128 stands for zero in the data rows.
How far apart are the two rows of each pair, measured in a hidden way? 0 means very close, and 20 very far. Two or three weighted sums of its numbers give each row a place; it is the straight-line distance between the places.
[141 130  81 161  84 141 102 148 155 128]
[152  92 114 125 121 147 152 152 117  99] >> 6
[118 181 129 138  98 135 138 146 152 138]
[106 177 119 140  80 134 120 173 150 148] >> 5
[133  96 156 127 145 116 122 104 113 102]
[129 129  97 140 106 135 144 121 143 141] >> 12
[129 113 152 172 135 128 115 153 123  85]
[136 116 150 176 153 132  95 134 121  86] >> 5
[138 137  83 139  94 130 106  89 155 130]
[115 117 146 109 139 103 129 141 120 140] >> 16
[124 146 118 100 152 103 144  98 109 149]
[114 145 121 136 123 133 144 125 130 139] >> 4
[167 110 119 122 143 157 127 160 133 124]
[106 149 104 147  96 120 125 151 165 135] >> 12
[115 148 140 111 145 122 164 130 110 118]
[152 128 133 148 162 134 105  96 114  92] >> 9
[135 145 116 149  99 139 136 139 154 142]
[163 120 128 123 110 148 121 162 127  97] >> 11
[ 83 125 120 109 162 124 173 130 116 145]
[119 156 120 166 121 135 136 134 158 161] >> 6
[137 114 169 190 117 122 119 104 130  95]
[129 138 109 113 125 137 153 111 137 141] >> 16
[141  94 156 143 146 130 132 103 135  98]
[149 119 159 171 142 123  81  92 149  99] >> 2
[176  88 108 127 132 127  96 108 140 118]
[ 81 134 127  92 157 112 153 137 121 164] >> 11
[165  99 111 131  91 130 104 140 148 110]
[ 88  98 141  87 162 114 167 107 112 158] >> 6
[132 138 103 154  99 133 151 109 161 166]
[179  91 125 117 118 134  87 136 139 113] >> 15
[148 106 124 135 136 112 105  96 111 102]
[146  74 150 111 111 128 134 125 121 118] >> 5
[ 98 139 160 126 145 128 106 172 136 128]
[ 92 134 158 120 131 115 155 145 114 128] >> 9
[125 106 152 162 144 120 117  77 116  88]
[114 124 137 105 164 116 170 117 112 110] >> 8
[169  94 132 121  95 138  95 186 152 128]
[115 128 147 105 179 121 134 101 106 136] >> 10
[171  83 122 113 106 156  93 135 151 103]
[149 114 161 158 139 143  99 114  95  81] >> 5
[143 115 148 166 146 134  85 101 118 104]
[171  86 145 127 111 130 100 136 144  96] >> 10
[197  95 110 113 152 149 119 154 128  99]
[117 117 104 138  85 125 120 126 150 155] >> 11
[116 139 129  82 156 113 135 125 134 161]
[105 159 118  97 154 117 156  87 102 143] >> 5
[170  94 132 134 125 145  91 151 127 118]
[103 151 140 161  76 147 137 183 150 143] >> 11
[120 133 129 157 122 138  94 126 112  78]
[141  79 148 160 140 128 115 109 115  78] >> 12
[108 147 105 158 121 133 148 107 161 147]
[138 142 103 151  87 136 123 138 143 143] >> 11
[158 100 125 130 112 144 101 137 131 121]
[107 145 137 117 146 119 162  98 114 122] >> 11
[160  60 139 150 101 143  87 172 137 130]
[125 107 146 169 152 134 102 110 133  70] >> 18
[151 115 137 174 137 127  98 102 114  83]
[115 160  84 143 105 135 139 101 151 142] >> 11
[117 152 144 146 119 137 148 151 129 151]
[159 102  96 122 112 124  93 148 133 118] >> 9
[119 134 144 148 142 129 115 139 122 117]
[137 138 154 166 128 126  80 139 122 101] >> 4
[152 105 128 137 123 117 125 121 109 114]
[186 108 109 103 115 146 109 160 133  83] >> 15
[137 139 141 162 147 140 114  90  96  97]
[128 155 144  87 150 118 162 125  88 133] >> 11
[126  87 142 122 141 128 145 114 119 116]
[111 127 123 178 125 129 114  88 128  98] >> 6
[126 141 132 146  92 143 135 163 136 119]
[ 96 147 124 108 114 121 154 104 111 149] >> 5
[165  83 108 131 119 131 106 127 138 124]
[110 145  95 149  89 141 116 146 148 147] >> 9
[140  95 168 173 111 134  98  97 125  91]
[104 134 126 123 132 108 139  66 133 127] >> 8
[109 145 100  85 176 112 130 135 122 141]
[181 117  87 117 108 132  58 129 163 114] >> 5
[182 116 132 123 127 153 109 143 131 107]
[100 102 137  89 173 103 156  99 100 145] >> 7
[111 159 118 116 138 115 148 119 107 162]
[146  99 150 129 133 121 115 124 123 121] >> 8
[162 109 121 129 111 137  95 153 158 115]
[167 118 114 122 157 150  96 141 144 110] >> 9
[103 130 160  96 152 116 162 142 107 132]
[ 85 109 150 110 151 108 136 130  98 151] >> 9
[168  99 128 116 111 143 132 164 128  92]
[113 107 123  95 155 107 150 130  88 149] >> 8
[119 129 147  93 178 117 175 112 106 140]
[ 95 115 154  88 155 111 160 129  99 157] >> 4
[113 131 147  96 176 106 130 125 120 124]
[155 113 126 161 125 130  98  82 122  78] >> 12
[134 155 121 151  90 142 118 160 151 139]
[144 112 148 166 150 169 113 117 114  69] >> 6
[120 164 122 101 149 116 164 120 117 141]
[111 135 152  95 153 111 160 121 103 113] >> 8
[119 108 132 101 142 126 154 125 106 137]
[123 166  93 132 130 125  96 118 158 139] >> 13
[149 125 122 127 146 103 133  93 136 124]
[106 136  97 151  74 135 119 106 173 129] >> 9
[118 123 151 103 163 134 138 128 103 132]
[ 98 124 141 127 139 118 155 107 115 150] >> 10
[115 122 148  92 152 107 151 135  83 133]
[148 156 100  83 150 107 160 106 116 126] >> 8
[106 143 116  97 149 105 137 121 118 134]
[131 178  97 147  92 131 122 156 155 137] >> 3
[130 134  91 144 119 142 110 126 139 144]
[111 148 131 158  90 136 124 165 176 148] >> 16
[156  80 146 123 112 147 101 136 106 138]
[110 156 133 151 117 139 125 139 147 161] >> 14
[113 151 107 145 112 127 100 115 159 146]
[120 124 126 125 142 104 105 122 131 143] >> 9
[129 113 134 121 142 133 142 102 103  80]
[110 105 132  98 159 123 153  97 108 147] >> 8
[171 105 113 109 129 153  87 134 124 114]
[ 96 120  90 155  89 129 113 142 152 156] >> 11
[129 176 127 133 122 146 151 159 125 146]
[131 107 133 108 149 113 137 114 118 108] >> 8
[140 106 118 131 148 117 111  89 133 115]
[125 182 109 128 118 149 144 157 147 141] >> 12
[130 141 110 126 107 138 150 129 128 129]
[140 144 155 167 144 139 114 115 120  86] >> 7
[137 135 127 141  83 129 121 138 149 146]
[173  77 130 129 117 143 112 151 134  98] >> 5
[182 120 116 123 124 143  58 168 142 119]
[117 133 123 139  97 149 130 159 137 148] >> 10
[167 104 143 129 124 149  87 150 132 115]
[155  84 142 151 108 149 109 114 142 137] >> 14
[114 135 101 137 118 136 122 118 158 147]
[136 134 100 140  96 154 149 164 157 138] >> 5
[149 108 150 164 137 148 109 118 119  72]
[ 98 148 107 105 150 114 168 101 118 137] >> 4
[ 93  91 112 146 117 116 130  99 109 149]
[120 127 110 160  92 147 125 185 155 120] >> 15
[113 116 140  91 128  99 144 121 116 168]
[ 94 122 133  91 134 112 162 125 121 143] >> 8
[117 145 138  78 173 112 169 141 123 155]
[163  81 131 128 119 141 130 144 141 128] >> 13
[150 150 114 122 128 120 103 124 121 106]
[118 157 135 120 130 102 155 104 122 148] >> 11
[113 152  96 140  74 126 102 139 153 148]
[161  98 122 103 126 142 126 121 141 122] >> 2
[140  95 119 170 172 125 119  97 126  91]
[137 126 140 164 136 136  97 128 124  70] >> 14
[124 113 156 107 142 120 171 120  95 139]
[107 140 109 106 144 118 151  94 127 155] >> 12
[ 82 124 153  90 143 115 176 134  97 164]
[116 135 140 120 122 119 127 134 141 148] >> 4
[163 132 116 116  96 146 124 183 133 103]
[116 139 111 108 139 117 108 110 138 126] >> 10
[127 128 128 152 130 130 114  96 117  85]
[119 171 122  85 167 128 162  94 131 132] >> 10
[145 127 112 104 121 120  96 141 143 121]
[164 129 157 143 136 124 123 123  98 102] >> 11
[144 126 152 143 134 137 110  94 116 107]
[149  84 148 150 100 135 103 137 133 137] >> 10
[ 98 110 131 107 166 115 157 100 104 137]
[107 137 131  91 141 111 152 102 133 137] >> 9
[183  98  98 130 104 121  57 100 166 123]
[172 117  93 125 101 142  87 173 149 112] >> 10
[149 135 138 150 149 144 113 113 112  49]
[170  92 107 135 119 132 105 135 137 125] >> 18
[140  82 140 114 173 121 116 112 118 109]
[140 159  89 120 116 135 147 163 143 132] >> 7
[118 151 133 146  82 144 132 144 169 135]
[123 165 102 152  91 150 105 155 153 135] >> 11
[128 140 105 109 147 109 120 124 129 140]
[ 89 136 143 101 129 119 143 138 121 180] >> 4
[133 141 107 165  93 131 140 126 161 142]
[115 156 104 143  95 137 124 134 154 159] >> 8
[106 160 132  95 157 111 154 151 104 139]
[154  99 141 145 114 140 120 127 131 126] >> 15
[122 194 109 146 133 139 137 142 172 142]
[117 129 139 110 125 104 148 109 130 177] >> 19
[101 133 144 123 143 106 145 103 130 149]
[ 88  97 153 110 148 117 154 132 121 140] >> 3
[106 129 145 102 138 125 136 162 116 139]
[105 140 127 102 164 118 132  90 132 137] >> 11
[127 131 120 154 136 127 137 147 120 119]
[ 93 141 114 130 142 124 153 140 134 147] >> 6
[111 121 159 168  88 143 140 171 152 166]
[126 142  99 129 129 143 134 129 132 122] >> 15
[ 90 133 171 116 162 117 164 147  96 137]
[113 170 120 109 108 119 114 102 130 120] >> 9
[120 147 109 159 116 132 101 143 134 148]
[118 117 149 166 105 123 120 130 137 131] >> 13
[106 157 125  86 116 111 157 113 100 136]
[123 115 160 163 117 131  73 118 142  80] >> 7
[106 126 143  99 138 113 149 120 119 130]
[106 122 111 154 110 125 129 127 141 154] >> 14
[158 139 111  95 161 132 166  90 123 119]
[163 109 102 120 160 139 116 137 112  94] >> 9
[141 116 127 153 172 132 115  81 118  87]
[ 91 147 155  91 152 116 149 161  91 158] >> 15
[125 153 149 105 149 122 154 149 101 120]
[116 142 166  85 159 122 161 137 109 130] >> 4
[162  91 130 120 150 141  83 115 151 109]
[150  95 113 122 119 138 139 112 132 133] >> 11
[142 166  86 138  99 128 113 117 146 131]
[141 125 146 170 135 145 136  98 101  94] >> 8
[114 144 115 138 109 134 138 136 147 141]
[115 140 111 154 110 138 131 157 156 128] >> 2
[108 148 138 124 117 110 108 114 131 148]
[128 110 118 103 155 133 110 149 124 145] >> 11
[119 130 151 117 145 128 148 128 104 132]
[123 155  95 145 104 131 132 124 172 134] >> 10
[139  96 126 138  95 126 110 127 124 127]
[ 93  70 143  96 153 114 167  82 101 141] >> 7
[133 130 139 164 132 138 124  91 120  84]
[141 145 159 178 149 143  72 120 131  93] >> 7
[112 144 114 117 127 101 143 116 101 159]
[133 119 116 135 104 148 170 141 128 141] >> 6
